Each row has a name. Each question is about the rows just above it. Places in a row count from 0.

Columns, left to right: B L J T M V
[139 136 145 135 100 131]  C
[ 89 134 140 205  92 133]  X
[192 139 136 192 192 193]  Q
[ 93 118 141 118 157 140]  F
[ 91 112  91  68  91 112]  W
Places of [118] in row F: : 1 3
At which places does W hold [112]? : 1 5
Places of [136] in row C: : 1
At which places does Q hold [192]? : 0 3 4
Which column holds [139  89 192] top down? : B
At which places does W hold [91]? : 0 2 4
At which places does X hold [89]? : 0

Columns, left to right: reda vide beve Vik Boz Rigir
[132 135 131 143 137 132]  fel
[136 155 145 194 147 146]  kifez
[173 148 142 168 144 138]  losav
[134 140 131 139 144 140]  Nale
[139 134 133 139 139 139]  pegig
[131 133 128 132 132 132]  rabu
[132 132 135 135 132 132]  vovad
[128 129 129 131 130 130]  buvu
[130 133 130 138 130 146]  tef
At which places does vovad hold [135]? : 2 3
At which places does pegig hold [139]? : 0 3 4 5

Columns, left to right: kero pepu levoz tere Vidol Rike lida depag kozi funim
[126 109  82 191  96  92 117 122  98 106] -> gogez
[104 169 118 101  73 123 169 105 115 178] -> Fod
[119 112  91 174 138 101 117  75 101 114] -> bovep
[112 121  98  98 110 202 108 112 112 112] -> vabu
[101 115 180 111  92  92 120 100 176 122] -> gazo
[182 175 107  98  90 120 119 187 113 106] -> mivu
[115  75 109 104  97 119  84 115 111  80] -> dorus
[ 81 112  91 174 138 101 119  75 101 114] -> kobup
[126 100  64 123 162  77 112 123  69 114] -> Vepe
[136  98 186  92 107 194 101 139 181  99] -> Fakun
[120 120 107 107  90 120 119 187 113 106] -> komut
At which places does gazo hold [120]? : 6
At which places does komut hold [120]? : 0 1 5
Which column holds this, read top down? [117 108 120 119  84 119 112 101 119] : lida
[ 98 111] is in which column, read top down? : tere
[109 169 112 121 115 175  75 112 100] is in which column, read top down? : pepu
At which places does vabu hold [98]? : 2 3

Columns, left to right: tubo Liluk filat solu dima
[129 130 129 129 143] : dezo
[128 128 141 182 130] : gov
[130 175 143 134 128] : zumus
Which column holds this, read top down? [182 134] : solu
The row with [129 130 129 129 143] is : dezo
Places of [128] in row gov: : 0 1
Which column holds this, read top down? [129 128] : tubo
Every place of [130] in dezo: : 1

Columns, left to right: boso mege pato Vit
[150 147 122 150] -> lizep
[124 204 174 205] -> mes
[124 204 212 113] -> deda
[204 204 123 204] -> nudiv
Places of [204] in row nudiv: : 0 1 3
Every place of [122] in lizep: : 2
[150 205] is in which column, read top down? : Vit

Columns, left to right: pusa lor masin Gafog lamad
[213  81 112 158 121] -> zez
[85 85 53 85 68] -> gid
[ 53 196  68 166 124] -> tirun
[196  68 166 124 105] -> siso
[ 68 166 124 105 175] -> gilas
[ 81 112 158 121 153] -> Perun
[175  55 213  55 213] -> Samo
[ 53 196  68 175 124] -> Vamu
[204  53 196  68 166] -> sogof
[ 55 213  81 112 158] -> fut
[175  55 213  81 112] -> nosup
[105 175  55 213  81] -> Kiga
Which column holds this, read top down? [112  53  68 166] : masin
At which places does gid hold [85]? : 0 1 3
Which column holds [213  68 196] top down? : masin

Columns, left to right: sudo mopek Vivi toku vozog
[131 146 130 149 124] = forod
[135 135 137 171 137] = Zadeb
[117 127  93  79 142] = Saf
[133 150 183  75 124] = tutar
[111  67 146 103 127] = zagad
[128 119 125  60 121] = Rog
[128 123 144 144 113] = Kofis
[127 128 112 204 109] = tif
[140 141 118  99 132] = vum
[132 112 112 170 121] = panof
Which column holds this, read top down? [149 171  79  75] : toku
Which column holds [79 75] top down? : toku
Which column holds [109 132] top down? : vozog
At which places does Kofis hold [144]? : 2 3
[137 142 124] is in which column, read top down? : vozog

Columns, left to right: dero zove kapet tig fuvat repu Povel vus
[101  85  83 176 116  90 176 124] = pef
[ 66 160 168 160 168 168 160 160] = Leb
[ 97  90 182  98 162 165  89 102] = tevup
[ 89 102 112 176  78 112 191 161] = gon
[109 156 169 109 109 109 156 156] = soza
[103  74 100 108  98 103 192 143] = dos
[ 99  90 157 102 180 141  87  79] = lubup
Every place of [109] in soza: : 0 3 4 5
[116 168] is in which column, read top down? : fuvat
Which column holds [160 102 161 156 143  79] top down? : vus
Every place of [168] in Leb: : 2 4 5

Columns, left to right: Mamo nebe tunur Fope vero
[ 67 134  81 146 146] -> dapa
[119 132 126 147 132] -> libu
[ 84 132  94 120 122] -> med
[126 121 121 126 126] -> Mulol
[ 86 147  96 150 153] -> Devip
[115 112 112 110 117] -> razut
[127 147  96 101 106] -> duvu
At which places does Devip hold [96]? : 2
At which places does libu hold [119]? : 0
At which places does Mulol hold [126]? : 0 3 4

Columns, left to right: govod sog rezo zum
[151  62  62 112]  Zin
[131 131 131 131]  meti
[154 124 143 121]  Favu
[165 130 149 121]  bip
[108 154 142 155]  mive
[148 140  73 114]  ninu
[119 124 153 124]  gamom
[151 129 122 120]  koti
[119 120 131 151]  dul
[154 140 124 129] is in which column, read top down? : sog
Which column holds [ 62 131 124 130 154 140 124 129] top down? : sog
Which column holds [ 62 131 143 149 142  73 153 122] top down? : rezo
Places of [62] in row Zin: : 1 2
Which column holds [130 154 140 124 129 120] top down? : sog
Places of [131] in row meti: : 0 1 2 3
Places of [153] in row gamom: : 2

Columns, left to right: Kar kotif gire Vota gaka Zar Fafov rutez faz
[172  91 151 117 166 139  88 140  91] : Lisaz
[ 79 154  73 120  77 196 115  82 164] : pudu
[106 117 124 193 184 194 168 193 114] : Zisot
[172  91 151 117 166 185  88 140  91] : buga
[128  73 190 136 131  71 139 190  77] : Non
Every place of [193] in Zisot: : 3 7
Which column holds [154 117  91] top down? : kotif
Which column holds this, read top down? [ 91 164 114] : faz

Columns, left to right: ger Peti sofu geku zibam
[208  85 208 176 208] : Bov
[173  97 155 164 158] : gom
[168 168 168 165 165] : Dod
Places of [168] in row Dod: : 0 1 2
Places of [165] in row Dod: : 3 4
Which column holds [85 97] top down? : Peti
At which places does Bov hold [208]? : 0 2 4

Columns, left to right: Bugi Fafo kome nular Zom Vuze
[118 118 112 118 112  98] -> sede
[139 157 112 119 197  98] -> rif
[118 157 112 175  86 159] -> Pak
[ 98 152  99 192  96 127] -> ruge
Which column holds [ 98 159 127] top down? : Vuze
At which places does sede hold [118]? : 0 1 3

Columns, left to right: mek kinir Ros tas Riz dev Zore bim puven sobe
[135 138 147 123 123 148 123 148 123 124] = lilu
[109 114 106 134 133 134 119 144 108 142] = nav
[105 128 105 105 156 105 122 146  80  67] = gev
[166 133 113 104 146  75 124 147  96  76] = mose
[ 50  95 166 166 118 166 112 142 125 201] = lak
[201 156  89  96 135  92 141 150 137  58] = fole
Places of [148] in row lilu: : 5 7
Places of [105] in row gev: : 0 2 3 5
Which column holds this, read top down? [119 122 124 112 141] : Zore

Columns, left to right: Zupo vires zik mos Busip Ker vabuv furo
[ 96  96  82 141  96 129 124  96]  bebit
[116 117 111  97 132 106 178 207]  zovep
[111 117 111  81 118 106 117 207]  rupi
Places of [117] in row rupi: : 1 6
At which places does bebit hold [96]? : 0 1 4 7
[97 81] is in which column, read top down? : mos
At which places does zovep hold [132]? : 4
Places of [81] in row rupi: : 3
Which column holds this, read top down? [132 118] : Busip
Which column holds [106 106] top down? : Ker

Columns, left to right: Kufav voker vad Pidil tomid dobos Ler
[123 142 135 126 111 131 191] -> vib
[170 209  99 171 100  83 167] -> Lopop
[125 153 103 114 103 107 132] -> Nibe
[136 144 144 143 138  99  99] -> Punor
[125 129 138 114 121 137 144] -> lirun
[131  58 175 137 158 190  88] -> Das
Every place of [144] in Punor: : 1 2
[132  99 144] is in which column, read top down? : Ler

Columns, left to right: lobeg fipo Rozer digoz sigev kan pizem vumok situp Pided
[122 117 115 119 130 135 122 111 121 117] = pefuv
[133 133 133 133 160 172 109  68 117  87] = Puzog
[116 179  86 152 116 104 111 122  47 171] = pufor
[166 127  67 127 113 113  67  67  67 102] = Kozo
[100 179  86 152  86 104  86 122 147  86] = kug
Every place of [133] in Puzog: : 0 1 2 3
Places of [86] in row kug: : 2 4 6 9
Which column holds [117  47  67 147] top down? : situp
At which places does pefuv hold [117]? : 1 9
Places of [67] in row Kozo: : 2 6 7 8

Columns, left to right: pura pema nukap Bomi fir vof
[163 163 163 162  66 163] -> zafi
[164 190  92  68 167  88] -> bila
[162  75 124  69 121 174] -> Lan
Places of [124] in row Lan: : 2
Which column holds this, read top down? [163  92] : nukap
At which places does zafi hold [162]? : 3
At which places does Lan hold [75]? : 1
Places of [163] in row zafi: : 0 1 2 5
Every place of [162] in Lan: : 0

Columns, left to right: tedi Nelo Dezi pufa Tov gok Pof Kabi
[134 134 209 179 130 136 129 127]  zunod
[134 129 209 188 129 140 129 127]  firi
[134 134 178 179 130 140 129 127]  fos
[131 127 124 132 131 145 165 131]  dagi
At which places does fos hold [179]? : 3
At which places does dagi hold [131]? : 0 4 7
[134 134 178 179 130 140 129 127] is in which row? : fos
Places of [129] in row firi: : 1 4 6
[179 132] is in which column, read top down? : pufa
Which column holds this, read top down? [136 140] : gok

Columns, left to right: sige Gat lisi Bar nopa Pas
[104 155 130 155 134  71] : nasil
[101 159 134  87 135  58] : delir
[117 137 128 118 130 109] : lusim
[ 90 159 131  95 134  76] : pulu
[105 164 131  86 134  52] : Zelu
[118 154 129 110 128  96] : mero
[121 138 129 117 128 109] : Vazi
[106 106  89  89 138  89] : nabe
[114 155 132  97 136  82] : Baf
Which column holds [130 134 128 131 131 129 129  89] top down? : lisi
At which places does nasil hold [155]? : 1 3
[135 130 134 134 128] is in which column, read top down? : nopa
At which places does nabe hold [89]? : 2 3 5

Columns, left to right: pevi rom Neti tuduv fari
[112 112  59 112 112]  suda
[105 113 113 154 149]  tezad
[105 147  86 154 149]  gomu
[199  60 174 129  98]  Zesot
[ 47  95  64 172 181]  navap
[105 207  86 154 149]  mav
[129 172 154] is in which column, read top down? : tuduv
Which column holds [112 113] top down? : rom
Every place of [59] in suda: : 2
Which column holds this, read top down? [147  60  95 207] : rom
Every place of [112] in suda: : 0 1 3 4
At which places does tezad hold [149]? : 4
Which column holds this, read top down? [149  98 181] : fari

Columns, left to right: vora tilem Pem Ketin Bos
[ 79 178 178 178  79] = Radi
[ 90 175  90 179 122] = muna
[177  94 177 138  94] = mab
Every place of [90] in muna: : 0 2
Which column holds this, read top down? [178 175] : tilem
Which column holds this, read top down? [175  94] : tilem
At which places does mab hold [94]? : 1 4
Places of [175] in row muna: : 1
[79 90] is in which column, read top down? : vora
Every place of [178] in Radi: : 1 2 3

Columns, left to right: loka genud buru Rirub bese Rabi Kolo Tuz ruk dagug
[115 163 146  96 144 126  93  89 134 135] -> figom
[ 98  87 149 139 149  64 151 148 147 146] -> gela
[115 163 146 112 144 126  93  89 134 135] -> Bapi
[114  65  95 144 111 110 153 155 106 111] -> danag
[126 110] is in which column, read top down? : Rabi
Which column holds [146 135] top down? : dagug
Places of [95] in row danag: : 2
At which places does danag hold [65]? : 1
Which column holds this, read top down? [135 111] : dagug
Which column holds [126  64] top down? : Rabi

Columns, left to right: Kekas fus suvo Zeka vafev sito ver
[160 127 117 123 145 117 127] -> maz
[127 123 123 127 107 115 126] -> dek
[126 123 125 127 107 115 126] -> nipat
Every place of [126] in dek: : 6
[126 126] is in which column, read top down? : ver
At which places does maz hold [127]? : 1 6
[115 115] is in which column, read top down? : sito
Every place of [127] in dek: : 0 3

Columns, left to right: nen Golut gipup Nusib
[101 139 113 179] : raris
[111 139  67 147] : ziri
[186  84 143  68] : Vivu
[ 91 158 108 174] : dor
[127 127 127  77] : lenim
[109 141 119 156] : zot
[169 105 127 139] : Fota
[132 118 126 128] : voru
[128 128 128 131] : Fumot
[ 63 177 108 197] : lerib
[143  93 124 153] : Kekod
Every place of [127] in lenim: : 0 1 2
Every place of [128] in Fumot: : 0 1 2
[ 67 143 108 127] is in which column, read top down? : gipup

Columns, left to right: nof tole muzol minib
[111 172 130 105] : zag
[111 172 132 108] : bepo
[112 142 131  99] : kapup
[115 156 109 108] : pege
[120 131 136 112] : pev
[131 131 131 189] : Fum
Which column holds this, read top down? [108 112 189] : minib
At which places does zag hold [172]? : 1
At which places does Fum hold [131]? : 0 1 2

Columns, left to right: bes dulap bupu pidi
[ 99 121  78 124]  Papo
[210 117 128  93]  turi
[128 124 176  91]  Sovu
[156 119  68 157]  vam
[109 108  88 107]  poka
Which column holds this, read top down? [121 117] : dulap
[ 93  91 157] is in which column, read top down? : pidi

Columns, left to right: tazop Kal duf bopo dorop tol nogi
[163 122 119 122 122 107 122] -> kunub
[105 130  84 124 108 122 201] -> lisop
[133 102 125 125 149 141 138] -> peve
[131 151  99  99 136 130 132] -> menag
Every place of [132] in menag: : 6
[122 108 149] is in which column, read top down? : dorop
Places of [122] in row kunub: : 1 3 4 6

Columns, left to right: vun fon nidu rume depi
[100 122 122 146 121] -> Toru
[157 123 157 123 128] -> fodok
[119 120 107 138 136] -> Foga
[ 63 126 123 121 105] -> Gizap
[100 137  98 174 136] -> rane
[119 120 156 121  97] -> pif
[ 97 109 105 133 119] -> kenos
Which column holds [105 136] top down? : depi
Places of [136] in row rane: : 4
At which places does kenos hold [105]? : 2
Which column holds [121 174] top down? : rume
Which column holds [157 107 123  98 156 105] top down? : nidu
At which places does fodok hold [157]? : 0 2
Which column holds [157 107 123] top down? : nidu

Columns, left to right: puguz mor fegor fuzuf kesan pek rapat mido pozo
[ 94  87 109 112  83 133 109 112 109]  Vup
[114 139 104 150  95 136 104 119 117]  tupas
[118 127 111 110 120 129 121 125 118]  nopif
[ 94  87 147 151 129 133 156 112 109]  fofi
[ 77 103 121  95 150  74 157 155  69]  relu
[118 144 137 139 136 124 144 122 113]  mapak
[113 109 161 153 139 109 163 111 109]  Bon
[143 108 108  99 108  99  82 122  99]  kam
[118 100 137 139 136 124 144 122 113]  kuru
[102  70 165 113 107  96 154 112  92]  dovul
[116 117 132 139 108 134 123 111 123]  loru
Which column holds this, read top down? [133  74 124 109  99] : pek
At which places does Vup hold [109]? : 2 6 8
At which places does kam hold [108]? : 1 2 4
Which column holds [144 163  82 144] top down? : rapat
At which places does Bon hold [109]? : 1 5 8
Every place of [139] in Bon: : 4

